In the rows, 128 means zero.
One hidden turn or mirror swaps the rows below in pairs. Which row is each named row swapped with?
The rows were stretched afterwards, more along some directions than others.
Z573: [147 113 114 137 130 150 116 140 113 104 116  77 125 134 119 118 125 100
 103 132]
Z465: [177  90 108 100 151 159 128 163 107 134 119 105 127 137 126 133 120 109
 148 111]
Z693: [163 122  96 111 141 132 141 134 120 141 140  99 132 147 123 140 130 102
 126 133]
Z928: [137 102  90 139 131 145 123 145 144 136 140 125 167 140 111 126 104 123
 123 133]
Z354: [130 127  97 122 118 163 136 112 161 129 112 112 159 150 111 117 131 110
 108 150]
Z188: [143 151 102 124  92 154 120 117 141 119 132 114 135 121 122 108  94 102
 121 127]
Z262: [134 112  95 142 123 131 141 123 144 152 148 112 145 162 110 138 131 117
  99 123]
Z816: [182 125 126 139 119 136 122 108 131 121 142 121 127 135 125 118 113 109
 106 117]
Z95: [156 113 105 108 122 171 132 151 137 109 114 105 150 131 147 134 109 119
 126 146]
Z143: [124 140  93 134 108 171 120 119 142 120 108 103 145 128 116 104 105 130
 126 142]
Z505: [123 111  99 113 144 180 120 153 125 129 127  88 140 136 122 118 116 107
 137 132]
Z389: [150 111  89 117 127 183 143 138 116 125 107  94 140 120 116 107 110 110
 148 130]
Z443: [131  95  91 123 135 139 148 158 152 112 132 113 154 137 120 151 142 134
 130 130]
Z586: [149 111 110 107 136 113 150 161 131 156 134 127 139 149 102 155 136 134
 143 113]
Z638: [147 126 125 124 123 160 114 136  98 132 122  86 114 133 103 105 122 104
 123 122]
Z470: [130 100  95 118 131 159 136 144 137 121 102 129 144 168 100 139 129 130
 129 135]
Z108: [168 125 101 111 136 129 141 130 124 138 145 104 130 142 128 141 128  97
 124 132]
Z992: [158  86  75 109 127 169 158 144 150 140 116 120 151 153 107 138 123 119
 126 133]
Z377: [102 112  96 132 131 152 122 137 135 122 133 119 155 156 107 124 150 135
 116 139]
Z270: [129 104 107 128 146 180 145 126 123 125 101  82 137 153 104 110 150 125
 127 159]
Z167: [175 127 113 109 113 129 130 146 141 120 146 127 132 119 135 135 101  97
 135 103]
Z291: [150 103  71 140 130 141 146 130 138 147 120 132 150 130 130 119 104 122
 124 125]
Z375: [141  83  88 117 133 169 134 151 114 128 126  98 132 122 128 120 127 126
 135 118]
Z924: [129 130 103 129 138 124 128 129 151 122 139 116 144 135 131 139 121 115
 125 121]
Z830: [144 113 122 113 128 141 128 131 136 145 110 110 113 127 132 143 122 123
 132 119]
Z535: [166 149 105 112  96 132 130 128 148 124 148 123 130 121 131 131  96  95
 125 114]
Z753: [129 102  77 141 136 157 114 138 128 159 130  91 145 138 116 123 100 119
 117 108]
Z508: [152 145 106 102 124 132 135 164 128 141 128 114 134 153 109 145 112 134
 143 107]
Z407: [161 124  93 101 120 164 107 155 126 115 123  95 140 116 128 110 111 110
 116 120]
Z42: [166 101 124 116 138 149 129 151 113 116 140  74 121 124 136 146 124  92
 112 137]
Z667: [136 104 128 124 132 155 132 149 122 109 123  99 122 142 127 147 129 130
 144 138]
Z437: [177 133 105 110 122 136 131 131 112 142 146  99 119 143 117 134 119  91
 118 128]
Z430: [179 126 116 104 114 129 129 146 139 122 152 124 128 117 135 139 103  91
 135 104]
Z135: [162 130  90  95 140 157 144 121 147 136 130 103 143 137 110 120 123 103
 122 129]
Z338: [150 101 112 131 137 139 154 129 142 144 136 108 141 165 104 137 151 110
 106 131]
Z133: [155  86  75 112 129 172 150 144 143 145 106 116 151 161 107 138 127 123
 123 136]
Z61: [134 116 126 132 120 166 124 140 139 123 124  97 137 124 118 108 119 122
 133 118]
Z893: [143 105 111 132 130 132 153 127 144 142 144 109 138 165 107 142 147 111
 105 129]
Z791: [157  88  78 115 129 173 156 140 158 145 121 110 155 149 114 133 124 119
 123 134]
Z591: [142 104 109 133 142 165  86 137 129 160 119 115 137 141 106 122 115 105
 110 124]
Z305: [145  89  85 120 145 156 149 159 106 134 121 103 145 149 136 118 139 125
 131 122]
Z330: [130 138 124 147 112 145 126 124 120 117 130 110 138 136 112 114 120 117
 130 123]
Z256: [162 123  72 137 128 155 145 125 126 123 113 108 128 136 132 118  99 114
 119 133]
Z102: [178  95 129 131 123 155 120 130 117 143 134  82 118 123 116 122 120  90
 109 113]
Z23: [152 131 107 130 121 138 119 123 110 109 126  92 123 134 137 115 133 117
  97 137]
Z973: [160 131 116 119 116 153 117 129 105 138 136  86 117 137 102 120 118  96
 120 131]
Z240: [142 122  87 111 124 176 122 155 127 122  95  82 153 137 128 111 108 128
 131 131]
Z17: [147  98 102 101 143 130 170 151 122 133 131 101 134 142 118 146 131 125
 145 132]
Z428: [157  94  84 121 128 166 163 134 161 143 116 110 154 145 119 130 127 124
 124 132]
Z123: [131 112  97 142 121 132 132 127 148 149 144 110 141 153 112 137 125 109
  99 114]

Swapped with Z893: Z791
Swapped with Z443: Z305
Swapped with Z667: Z505
Swapped with Z143: Z638
Swapped with Z188: Z973

